In the rows, zero is written as 128.
A state moves one step at a time under one of 8 hidden systems, and each row is a state written as 18 numbers. Each run below is a few steps of one system.
noz, seq 1 (9 x 18):
[[ 96 170 160 103 146 155  91 167 104 155 129 167 103 131  86 111 172 130]
 [141 169 141 116 112 172 151 142  51 113 127 114 176 175 134 129 129 101]
 [117 200 151 120 102 114 135  84 143 144  65 145 166 105 149 149 113 116]
 [ 87 157 137 125 120 120 149 125 155 132 113  94 142 162 108 111 106 220]
 [135  93 139 149 124 147 109 131 140  76  98  93 167 106  68 119  78 126]
 [122 102  66 113 146  78 151 136 132 181 114 108 146 101  81 143 101 103]
 [ 92  96 151 116 101  94 120 143  98 135 174  82  72  99 146 150  89 128]
 [ 80  89 109 180 145 131 140 110 126  97 127  90 109 120 159 140 182  88]
 [205 116 107 160 133  96 135  80 153 149 142 110  93 149 166 100 135 116]]
gimu, seq 2 (9 x 18):
[[ 91 127 104 134 107 101 131 136  79 169 139  96  79 112 136 146 152  66]
 [106 138 154 166 120 131 129  94  98 125 139  69  77 157 176 118 166 111]
 [165 153 135 193 145 115 112  85 162 125  96 115 112 131 148  88 172 107]
 [192 156 112 137 113 129 101 109 145 172 100 136  97 158  77  80 132 125]
 [130 161 154 118 118 154  85 153  84 149 100 124 123 127  52 105 127  94]
 [104 187 125 130 101 126 149 138  62 147  93  93 166 136 116 137 126  83]
 [101 175 164 128  86 112 134  67 122 140  87  91 123 125 169 150 106 119]
 [ 94 147 145 153 146 106 128  73 183 143  77  82 126 132 112 111 130 169]
 [156 100 104 159 120 106 117 111 162 131  93  78 132 120  63 100  83 136]]
poma, seq 3, 9 rows:
[[ 99 102 152 104  84 113 114 125  90 144 160  89  64 110 138 154  87 113]
 [ 68 109 111 167 169 113 143 104 132 127 115  95 116 117 154 140 194  94]
 [197 104 114 172 111 107 136 108 135 118 158  87  95 157 161  94 115 133]
 [142 110 143 126 155 141  72 107 171 149 116 168  70 111  94 109 165 116]
 [153 147 122 134 156 147 129 178  65 144 151 108 137 171  89  87 156 113]
 [157 163 147 135  72 147 102 114  96 116  95 154 127 103 136 141 118  54]
 [111 191 136 100 144 128 153  80 121 183  98 125 136 177 148 131 157 142]
 [131 169 201 164 120 123 108 126 134  87 112  86 148 115 136 100  95 162]
 [122 128  79 138 118 130 133 102 179 140  58 128 158 132  59 119 117 140]]
Rina, seq 4, 9 rows:
[[155 121 114 129 139  92 139 108 120 146  91  91 181  92  99 140  72  80]
 [ 78 141  99 145 101  61 131 147 143 172 122 108  83  82 118 133 129 128]
 [ 87  68 119 149 131 139 132 104 106 117 133  45  93 151 113 131 133 111]
 [176  95 124 177 175  89 115 104 158 123 122 110 129  83 141 114 135  81]
 [159 124 108 134 112  92 111 124 147 183 157 124  42 141 124  95 135 144]
 [125 103 177 122 154 177  77 112  98 125 131 107  82 146  95 112 153  95]
 [193 178 127 162 156 118 126 126 101 148 115 135 149 136 139  94 166  72]
 [147 186 157 114  62 122 111  92 119 164 114 133  78 144 155 124 112 130]
 [ 83 170 180 129 155 159 111  95 126 131  77  96 142 152  95 112 149 145]]
Rina, seq 5 (9 x 18):
[[134 106 147 113 142 164 147 132  92  71 135 127 200 119 148 163  99  98]
 [119 157  90 134 118  84 163 144 172 134 132 185 151  94 176 145 138 155]
 [ 86  86 134  92 104 155 143 133 131 105 164 111 106 160 129 145  94 199]
 [126  88 123 141 184 153 124 153 148  74 125 160 186  95 107 134 141 117]
 [171 120  64 107 107  95 166 166 124 153 176 170 129 131 154 137 110 138]
 [ 66  95 164  84 123 166 110 129 122 107 160 158  87 114 149 169 138 140]
 [136 124 118 153 188 149 163 151 119  89 154 133 181 155 158 116 174 140]
 [188 126 122 118  74 130 129 126 154 102 150 184 124 118 173 137  87 147]
 [ 80 127 140  71 164 161 124 129 153 147 132 178 123 148 108 142 155 181]]
vas, seq 6:
[[111 131 191 119 132 131 111 102  98 124 164 119  79 115 198 149 144 103]
 [106 159 118 173 151 146 142 118 145 116 117 133 122 168 155 100 209 148]
 [214 125 149 123 138 155 112  82 159 122 125 139 130 168 126  96 106 152]
 [130 173 154  96 157 127  90 155 138 169 109 178 131 104  69 109 134 140]
 [142 152 119 111  92 153 142 182  49 127 144 112 155 162  96 118 103 116]
 [101 164 147 122  92 136 136  90 112 115  73 129 171  99 147 172 107  81]
 [ 89 161 113 138 119  78 177 120 148 146 121  83 148 140 152 127 110 192]
 [123  84 134 166 102 131 106 131 174  70 118 103 122 101  97 114  88 161]
 [133  71  65 120 174  99 137 133 152 163 121 132 138 101  76 135 126 104]]
gobu, seq 7, 9 rows:
[[104  99 142  92 146 104 100 177 128 152 156 137 105  80  76 136  93 143]
 [ 93 100  73 142 110 141 163 189  81  93 162 125 145 132 134 146 151 107]
 [150 108 135 104 119 132 145  78 122 119 149 150 123 123 210 173 121  89]
 [108 140 148 138 142 104 104 127 179 144 150 163  63 109 158 112 168 172]
 [170  96 115 153 134 174 121 151 139  82 151 131 127 175  98  85 139 167]
 [186 117 115  98 165 144 115 121 128 145 110 181 167 110  97 137 123  73]
 [106 186 131  83 109 112 135 183  89 176 152 167 119 126 126 135 131 142]
 [ 79 145 154 132  91 186 140 137 109  59 122 139 154 145 156 148 140 147]
 [147 137 121 132 162 108 160  76 189 123 103 150 179 121 174 141 125 151]]
vas, seq 8 (9 x 18):
[[ 98 137 119  88 167 149 178 148  84 127 147 131 194 158 149 157 139 137]
 [142 155 144 141  78 131 143 132 147  71 131 167 160 104 193 146 103 147]
 [ 79 113  94  93 135 143 155 115 181 132 110 156 146 150 107 147 128 196]
 [152  82 148 115 160 127 128 171 132  83 174 132 167 101 124 131  79 159]
 [109 114  67 116 102 130 139 168 141 122 130 203 136  90 121 160 147 104]
 [108  84 126  71 128 142 162 117  98 128 180 122 122 154 175 174 105 142]
 [ 87 132 157 152 152 136 130 141 153  73 142 165 143  89 186 147 168 139]
 [158 102  70 122 130 148 165 121 165 119 147 162 136 181 147 122 147 175]
 [148 102 179  79 158 154  92 121 155 113 150 186 124 102 127 143 102 149]]
noz, seq 9:
[[195 105 108 110 160 129 162  93 157 131 140 127 167 171 143 119  98 165]
 [129 136 149 127 124 109  84 172 164 122 130 183 115  58  94 121 110 143]
 [ 96  91  73  95 124 162 164 170  85 126 159 130 139 172 102 146 138 134]
 [151 124 161 117 127 116 131 106 113 102 137 141 156  77 190 171  92  80]
 [ 78 152  82 148 117  94 161 138 173 143 128 152 113 127 161 130 172 175]
 [169  78 153 128 114 174 116 108 145  73 156 122 116 160 137 117  96 165]
 [144 113 100 134 189 118 116 148 163 133 110 181 163  83  96 126 158  98]
 [154 133 101  89  86 115 146 175  89 159 184 147 101 151 135 131  98 148]
 [ 69 116 171 110 129 170 112 117 118  85 124 159 128  96 159 174 150  99]]
poma, seq 10, 9 rows:
[[194 112 126 138 168 110 110 128 124 167 159  98  90 157 101  76 131 134]
 [136 143 141 151 110 145  72 160 105 130 118 148  85 103  82 103 156  77]
 [142 158 112 115 122 163 143 108  64 161 108 113 135 185 118 127 157  74]
 [154 196 195 139 114 110 110  89 111 140 107 115 127 110 172 124 117  98]
 [104 188 135 155 120 134 131  95 163 140  72 112 133 163 111  96 157 172]
 [159 122 164 128 132 136 108 109 130 118 102  74 153 136  69 102  65 146]
 [103 146  99 127 123  86 118 143 138 176  82 122 136  84  58 129 110 106]
 [ 80 124 121 114  82 118 145 135  74 152 140  58  97 148 116 142  99 125]
 [ 86 101 140 161 139 104 126  78 135 120 104  75 112  89 157 154 138  78]]
tas, seq 11:
[[ 75 121  69 107 109 155 135 121 147 155  82 151 123 146  67 142 155 128]
 [136 116 160  96 150 109 144 136  74 132 152  81 169 114 135 152  65 111]
 [ 75 148  94 174 103  91 130 150 149 128 110 145 106  75 142 137 172 103]
 [129  78 108 111 124 125 160  83 124 144 150  63 104 182 140 134  98 157]
 [146 104 161 157 181 100  90 133 165 109 134 146 123  55 134 120 136 103]
 [151 122  66 131 103 132 138 158 113 164 153 131  82 183  97  94 152 141]
 [154 100 190 105 128 169  95  94 104  94 140 137 118 112 154 153 105  82]
 [121 193 117 145 163 118 142 144 122 165 125 155 132 148 145 103 204 128]
 [160 145 158 133  55 148 126 105 124  94 125 103 122 156 145 117  71 160]]
Fazor, seq 12 (9 x 18):
[[131 191 129 131  65 120 127 138 117 152  93 102 128 152  84  99  92 161]
 [ 67 125 152 102 139 143 118  92 119 146  74  84 144 124  75 150 109 114]
 [115 138  99 158 138  54 159 135 121 165 116  58 146 103 118 122 102 120]
 [ 91  99 109 145  61 113 113 103 142 136 113  87  57 117 110 136 109 123]
 [102  64 111 132 194 113 130  96 138 157 139  80  95 133 114 130 157 113]
 [180 101 110 178 118  91 114 151 111 130 164  98  80 108 138  99 129  85]
 [133 111 104 121 114 162 106 104 120 156 133 156  55 160 125 124 184  92]
 [168 137 174 128 192 137 118 116  82 143 162 107 119 157 156 105 158 103]
 [174 196 139 174  97 137 103 134 114 123 100 153 124 129 132  91 161  89]]
Fazor, seq 13, 9 rows:
[[106 105 186 119 184 142 104  76 157 134 138 109  82 140 146 122 155 155]
 [184 125 115 192 160 115 114 163 134 103 130 116 148 116  99  74 144 114]
 [175 128  93  90  75 159 114 118 113 160 116 168 102 156  91 132 111 100]
 [ 89 159 180  81 181 129 121 138  79 171 149 125 125 131 133 141 149 121]
 [122 186 131 194  94 120 147 148  96  92 109  90 158 132 154 106 145 114]
 [143 133 125 115  99 143 128  38 174 142  69 132 123 147 131 143 110 130]
 [127 132 169 117 191  87 104 137 156 165 137 108 122 103  89 100 107 173]
 [118 119  90 164  82 139 121 186 100 105 115 102 130 126  59 106 119 113]
 [115  97  94  78 123 133 153  82  99 170 117 118 125 143 131 178 116  76]]
tas, seq 14 (9 x 18):
[[ 43 140 102 123 158 114 160 172 127 133 142 145 145 115 140 149 176 151]
 [140  91  98 152  91 115 172 131 126  79 153  87 153 136 166 140  82 147]
 [112  83 102 116 168 109 129 103 199 133 128 180 121  86 143 155 145 135]
 [147  94 111 116 146 116 144 190 108 129 205 118 113 148 123 108 113 177]
 [139  81 115 146 108 169 113 135 132  66 141 176 119 104 151 150 151  83]
 [151 139 105  89 164 132 167 117 117 166 164 162 134 177 176 138 159 144]
 [139 151 183 146  98 137 111 154 138  68 160 154 124 106 181 120 112 168]
 [114 125  90 130 144 178 148 114 167 107 101 164 155 178 111 120 176 165]
 [186 136 146  90 136 129 139 144 122 115 142 153 193 120 128 134  60 150]]
gimu, seq 15:
[[173 189 141  99  91 111 129 114  95 187 126 122 108 162 133 112 101 131]
 [ 67 179 185 141 109 157  91 128 126 109  81 124 125 114  99 121 146 136]
 [146 154 100 141 136 121 172  95 122 138  78  83 200 161 112 122 109 123]
 [133 139 155 112  90  89 101  94 154 156  99 120 104  76 116 144  63 122]
 [ 46 113 105 125 142 125 139 129 136 152 104  80 115 146  71 126 143 159]
 [150  84 127 167 120 110 134 117 105  95 130  52 143 109 125 129  82  87]
 [104 114  85 134 124  80 129 101 152 181 118 134  73  94 141 148 156  87]
 [126 105 148 143 133 139 115 119 107 135 163  64  61 178 122  93 141 151]
 [150 128 120 198 144 124 104 138 128  99 107 126 131  94 121 101 173  62]]
gobu, seq 16:
[[ 90  68 100 134  87 127 117 115 132 134 141  87  50 133 108 135 123 126]
 [131  62 136 146 198 127 127 120 105 118 166  81 114 126 143 127 152  91]
 [186 136 106 166 112  96 114 137 111 149 152 137  80 110 156 106 154  70]
 [128 134 148 108 121 177 101 100 100 153 135 134  62 182 123 114 174 112]
 [153 168 185 154 190 149 108 135 106 110 130 128 156 137 137  92 171 115]
 [182 207 110 149  88 129 131 122 128 146  84 155 150 151 118  96 135 117]
 [104 172 174  79 124 164 115  96 120 153  82 122 146 158  83 130 104 156]
 [ 91 172 147 153 149 104 145 159 124 110  96  99 201 101 107 119 115 150]
 [127 141  84 136  60 105 166 104 134 128  89  96 160 132 125 147  73 131]]

Name the system that made each run.
seq 17:
[[121 142 116 122 128 113 113 115 106 187 134 143  62 124 144 134 179  71]
 [131 158 169 162 132 152 123 114  84 114 144  89  97 170 169 101 174 113]]

poma
seq 18, 2 rows:
[[162 183 140 135 143 102 126 120 166 140  77 144 190 107  99 106  97 151]
 [100 153 104 102  80 123 138 147 127 151  92 115 151 135  60 131  77 164]]

gobu
seq 19, 2 rows:
[[118  82 121 121 171 101 151 148  82 147 181  59 119 144 130 128 115 128]
 [132 123 131 183  99 122 104 125 138  89 121 145  96  77 166 132 159  70]]

vas
seq 20:
[[164 139 160 139 108 144  88 171 150  85 149 194 119  91 130 111 120 147]
 [127 129  95  90 144 186 151 150 122 120 127 182 174 176 102 134 150 153]]

Fazor
seq 21 (2 x 18):
[[158 134 108 155 122 125 134  64 182 119  88 165 133 116 175 137 154  98]
 [142 145 162  94 149 101 128 116 146 172 154 107 104 157 126 105  96 203]]

Rina
seq 22 (2 x 18):
[[224 121 116 167 101 139 106 117 128 111 126 123 116 146 115  87 116  98]
 [130 142 131  87 161 146 100 105 113 193 100 149 108 141  76 125 155  91]]

gobu
seq 23, 2 rows:
[[111 136 157 115  74 205 112 142  97  69 127 157 132 148 127 141 126 128]
 [146 144 122 101 181 131 162  92 131 140  99 152 207 128 149 155 129 103]]

poma
seq 24 (2 x 18):
[[ 84 140 198 109 138 134  97 132  84 129 146 124  96  91 156 153 140  90]
 [116 165 105 187 125 118 160 119 112 128 116  81 126 168 156  99 181 126]]

tas
seq 25 (2 x 18):
[[126 180 149 167 154 126 148 141 138  83 102 136 208 111 154 119 140 141]
 [128 148  75 115  72 116 159 120 173 139  95 150 149 144 107 132  92 182]]

tas
seq 26, 2 rows:
[[148 165  78 142 151  95 160 116 157 181 102 118 144 166 109  93 151 160]
 [140 118 188 114  92 144  80 120 106 116 126  93  97 114  89 120  68 125]]

Fazor
seq 27:
[[ 99 149 118  88  88 181 126 138 142 120 100 173 141 160  82 133 121 176]
 [108 129 148  98 177 135 153 142 133 100 124 140 218 110 125 152  99 156]]

gobu
seq 28, 2 rows:
[[162  98 146 118 193  93 110 126 126 159 129  91 144  98  81 113  90 107]
 [124 141  92 164  91  94 109 177 111 155 139 133  70 100 107 107 157  92]]

Rina
seq 29, 2 rows:
[[ 81 142 149 163 136 101 109  86 141 149  80  63 102 107 110 119 140 110]
 [159 122 108 187 137  85 130 125 128 145 127  52 107 141 108  81 125 125]]

vas
seq 30, 2 rows:
[[112 195 138 134 123  73 155 117 166 151 110 135 151 110 171 128 119 180]
 [108 110 127 139  76 143 120 118 171  94 105 106 119 138  90 117  84 190]]

gobu
seq 31 (2 x 18):
[[143 123 104 109 112 127 174 165  91 114 193 149 140 151 190 146 124 146]
 [103 133 164 127 112 160 118 116 144  74 134 184 126 100 191 162 153 122]]

Fazor
seq 32, 2 rows:
[[148 140  84  87 120 109 183 154 100 153 158 159 172 142 161 156 106 133]
 [ 80 132 166 102  79 145 108 126 142  98 132 173 101  87 160 169 113 139]]

gobu
seq 33 (2 x 18):
[[142 125 145 157 150 121 129 168 128  78 121 103 199  96  95 109  86 143]
 [124 111  58  97  83 108 158 120 142 154 111 164 141 106 126 176 100 103]]

gimu
seq 34:
[[101 123  77 145  75  72 157 110 151 146 116 117 109  92 165 161 113 113]
 [ 85  66 139 117 167 102 132 103 157 140 160  81  84 123 139 139 120 166]]

tas
seq 35, 2 rows:
[[175 150 132  93 138 117 153  71 111 179 110  95 151 172 133 127  92 125]
 [ 79 168 178 144 114 107  84 146 129 134  98 112 108  74  90 119 119 125]]

gobu
seq 36, 2 rows:
[[ 66 152 180 124 155  96  95 131 136 159 129 122  82  80 129 132 150 133]
 [136 126 103 183 115 148 146 136  95 103 130  66 126 183 118  89 155 125]]

Rina
seq 37, 2 rows:
[[124  90 109 159 142 111 113  91 178 147 133 103  52 140 126 104 164 147]
 [188  80 138 145 170 139  98 140 111 124 161  95 105 146  87  84 124 114]]

gobu
seq 38 (2 x 18):
[[102 145  57 124  65 119 171 167  92 142 117 122 149 144 108 145 115 120]
 [ 76  95 151  99 127 117 144  86 129 118 125 108 136  91 168 192  94 112]]

tas
seq 39, 2 rows:
[[125  88 140 106 178  83 142  84 128 171 145  70 116 117 144 148  99 119]
 [ 98 129 116 194 115  80 116 163 151 122 142 104  75  91 135 101 157 140]]

poma
seq 40 (2 x 18):
[[168 115 132 124 113 195 114 132 138  75 141 196 131 154 140 122 151 134]
 [164 150 130  86 179 142 127 126 157 150 128 210 161 131 130 130 147 144]]

gobu
seq 41, 2 rows:
[[127  95 146 113 175 122 105 193  84 134 184 129 113  99 104 123 133 108]
 [120 137  76 154  80 142 145 157  91 109 130 157 121 125 153 144 171  67]]

poma
seq 42, 2 rows:
[[155  77 118 155  93 100 104 150 131 120 172  99  59 106 120 111  98 126]
 [106  67 103 127 170 144 115 115 121 141 138 132  83 122 120 142 185  71]]

noz
